Which row each row swaps with, under one turn or mirror
Mika: [ 29.1  -6.9  15.5 -30.4 -17.6   8.7 -15.8   8.3  -4.7  15.4  17.9  -6.2
   3.2   5.2  20.6  -9.5  -1.5 -10.8]
sisu: [-21.8 -36.0  17.2  26.3   3.5   9.6   4.0 -13.1  -6.3  35.0 -13.8 -11.2
  -4.4  -1.0  22.8  -0.4   0.7 -12.3]
lop: [  5.4  14.2   8.4  -9.4   5.4 -22.4 -25.0  -6.1 -11.9   1.5  -4.9   3.5
   4.1 -16.6 -31.2 -21.2 -18.7 -23.8]
toz: [-11.9 -33.2  15.6  13.7  -3.4  11.2   0.6   1.9  -4.4  34.2 -20.0  -7.5
  -7.3   2.0  38.1  -3.2  -1.7   1.1]
Lel: [  3.4 -23.0   1.4  -0.5  -6.8   8.7  -5.6   3.9  -4.3  31.5 -15.4 -13.9
  -2.4  -8.5  48.6  -6.2   2.0  -2.8]
saliv: [-14.9 -14.9  26.9  -8.4 -16.3  15.4  -3.5  32.5 -23.4   1.0 -21.2 -11.6
  -5.7  -4.5  -2.1 -28.6  -9.0  -7.9]
pid: [ -3.6   7.9   3.3 -19.0   6.4 -21.3 -22.8  -4.3 -13.0  -5.3  -1.8  -4.7
  -1.5 -21.0 -26.8 -16.2 -22.1 -23.4]
tozu: [-15.5  -3.9  -5.4  13.1  -4.2  -1.8   4.5 -39.7 -24.5  -8.1 -34.5   3.3
  12.0   1.9 -22.8   6.5 -10.7  -9.0]
Kur: [ -2.6   9.1 -19.0   5.8   5.3 -23.0  -6.1  24.3  -5.5  29.0  16.2  -4.7
  -0.5  23.7   2.4  16.6  21.6  -6.3]
lopaz: [-18.8 -20.2  22.7  -9.3 -19.5  10.0  -9.0  30.8 -14.9   0.8 -24.4 -11.1
  -4.6  -7.7 -12.6 -25.8  -9.1  -0.2]
tizu: [-24.1  -2.6  14.2   7.5 -11.2  16.6  -1.7 -22.5 -11.4 -11.2  -5.9  35.3
  14.9  18.1  -9.3   2.4 -13.8   7.0]
gatep: [ 24.8 -17.4  15.8 -12.1 -13.3  17.8  -9.5   0.3   0.7  23.8   1.5  -2.3
  -5.4  -4.0  35.8 -15.1  -4.7 -13.2]
teku: [-10.8  -5.5 -10.9  16.9   3.6 -11.3   4.4 -32.9 -33.3 -10.2 -32.3  -0.9
   8.3   8.2 -21.3   2.3  -4.1 -11.7]
dunum: [-10.2   4.5  12.5   1.8   5.5  -6.2   8.9  -3.2 -18.9  -1.3  19.7 -17.8
  24.0  30.2 -39.4   5.3  -1.1  -3.3]
bosa: [  4.4   4.6   7.0 -15.6  12.7 -20.7 -30.9  -8.3  -6.5  -1.5  -1.6   7.7
  -4.5 -14.5 -27.1 -20.8 -14.5 -19.7]
Gipep: [ 12.4 -17.9  13.3  -6.8 -12.4  15.6  -2.9   1.9   5.2  26.8  -9.6  -9.1
  -9.0  -3.7  43.8 -14.5  -6.4  -6.3]
tegok: [ -2.3  -4.0 -19.5   9.3   5.6 -22.1   0.7  -7.8 -38.9  -7.8 -36.8 -14.9
   2.1   2.0 -16.8  -6.0   6.6 -11.6]
Vob: [-21.1  -0.9  10.2  13.7   8.1  -6.7  13.4   9.0 -24.9  -0.2  -3.5 -10.5
  16.6  25.8 -44.0   1.6   5.0   6.8]
vit: [ -2.1 -11.6 -15.4  13.4  -0.1 -24.2   0.0  -8.0 -34.7  -5.1 -39.6  -8.6
   3.4   5.0 -14.7  -5.4  11.1 -15.7]
nev: [-23.7  -2.4  11.0   4.7 -13.5  21.2  -3.5 -24.5 -16.5 -18.8   0.1  24.6
  14.1   8.8  -5.8   7.8 -18.9  11.9]
giv: [-19.6  10.5  10.7  14.7   6.1  -1.0  19.2  10.1 -29.6   2.1  -1.3 -15.7
  17.2  27.9 -35.5   3.9   5.5  -3.0]
sova: [ -1.5  -2.5  28.5  -1.3   8.8  27.8   9.9 -31.3   6.7  25.2  12.2 -15.0
  10.8  19.1  -5.2  -0.9 -19.9  -3.4]
Kizu: [-23.8  24.5  -5.9  -1.4 -11.3  11.0  12.0  13.9  -1.7  -2.0 -35.0  10.1
  -1.3  -1.5   6.5 -12.5  -4.5  20.5]
bibu: [ 13.2  10.9 -12.0   7.5  13.2 -15.2  14.0 -13.6  -9.1  24.3  19.2 -22.0
  13.0  27.2   0.7  19.9  12.5  -5.9]
fif: [-16.0 -37.7   9.8  22.7   1.0   7.8   1.0  -1.7  -2.5  35.8 -16.3 -12.5
  -4.2  -5.5  30.2   1.2  -6.4  -6.2]
tomo: [ 13.4 -23.9  10.2  -5.3  -9.4  10.9  -0.8   7.7   3.1  28.8  -9.2  -9.7
  -2.2  -0.8  46.4  -7.4  -4.3  -6.9]
bimo: [ -7.1 -21.5  36.9 -14.1 -20.3  18.4 -11.0  16.1  -5.6   5.2 -10.4  -5.8
   2.1   0.4  -1.2 -32.8 -18.2  -9.0]
maken: [ -3.2  22.6  -5.1 -22.0  -3.4  -6.1  -9.6  12.4  -6.9 -17.3 -16.6  22.5
  -5.0 -13.6  -5.8 -20.0  -8.0   8.2]
dulin: [ 12.0   6.2 -10.2   7.2  16.8 -15.8  15.8  -6.4  -2.9  29.1  16.4 -22.6
  16.8  24.6   4.8  23.0   9.3  -5.0]
Pezit: [  2.7  15.0  -3.5 -16.5  -5.5 -24.7 -24.0  -5.5 -13.9  -7.9   5.5   8.4
   0.4  -4.7 -35.8  -1.1  -8.0 -19.8]
giruv: [-20.1 -33.7   1.1  19.1   4.8  12.8   1.8  -1.9  -0.5  32.5 -13.4 -15.4
 -13.2  -3.0  32.0  -5.0  -9.0  -6.3]
Nuve: [-27.2  22.9  -8.2  -4.6  -7.6   6.6  16.3  15.6   3.3  -3.8 -28.2   6.1
  -3.7  -5.6   6.2 -11.4  -5.1  21.0]
tam: [ -7.1  11.5  -7.7  -4.7   5.1 -21.9  -7.2  28.8  -3.5  22.2  27.4  -7.1
  -2.4   9.2   4.8  12.2  24.1  -1.9]
vav: [ -2.6  11.7 -12.5   0.9  15.2 -28.1   1.5  17.4  -8.4  28.1  17.0 -21.2
   2.3  15.5   0.5  21.9  18.7   0.5]
Zire: [  4.4  14.5 -17.9  11.0  18.1 -17.9   9.8  -2.4  -6.1  34.7   9.8 -17.1
  15.8  17.7  11.2  17.9  18.7   1.4]
nema: [ 30.8  -9.0  17.2 -28.6  -9.3   1.7 -23.5   3.0 -12.7   8.4  23.7  -6.5
   3.8  18.7  -1.8  -5.8   4.3 -16.0]
biv: [-12.4  26.5  -4.8 -19.5 -10.8  -0.7  -4.9  15.4  -1.0 -10.0 -21.1  17.3
  -8.5 -11.9   1.8 -18.7 -10.4  10.3]
dupi: [ 10.6  -2.4  15.6   8.1  14.5  11.3  18.5 -35.8  -3.3  28.1  15.8 -18.0
  20.4  21.1  -4.4   7.2 -11.1  -5.2]
Dezor: [-22.6 -10.4  18.3   6.3  -3.0  21.6  -0.2 -29.7  -5.1  -9.8 -10.3  27.0
   0.7  -1.5  -5.7  -9.1 -25.5   6.6]
sumep: [ 13.8  12.6  -4.0   6.0  13.2  -1.1  14.9 -24.0  -3.8  24.9  26.3 -17.1
  15.8  21.7  -4.5  19.2   4.8  -7.6]
muged: [-26.3  -3.8   8.8   0.7 -11.5  20.5  -8.4 -31.4  -6.1 -10.5  -1.8  24.5
   9.2  11.8 -12.4  13.4 -13.6  10.1]
salu: [ -3.4   8.4 -14.6   4.2   9.3 -24.9  -3.7  26.5  -4.4  26.7  21.6  -6.8
   4.5  14.3   4.2  20.8  18.6   1.0]

dunum swaps with bimo
tozu swaps with maken
nema swaps with sova
tomo swaps with dulin
Nuve swaps with vit
tizu swaps with pid
Pezit swaps with Dezor
Vob swaps with lopaz
toz swaps with vav

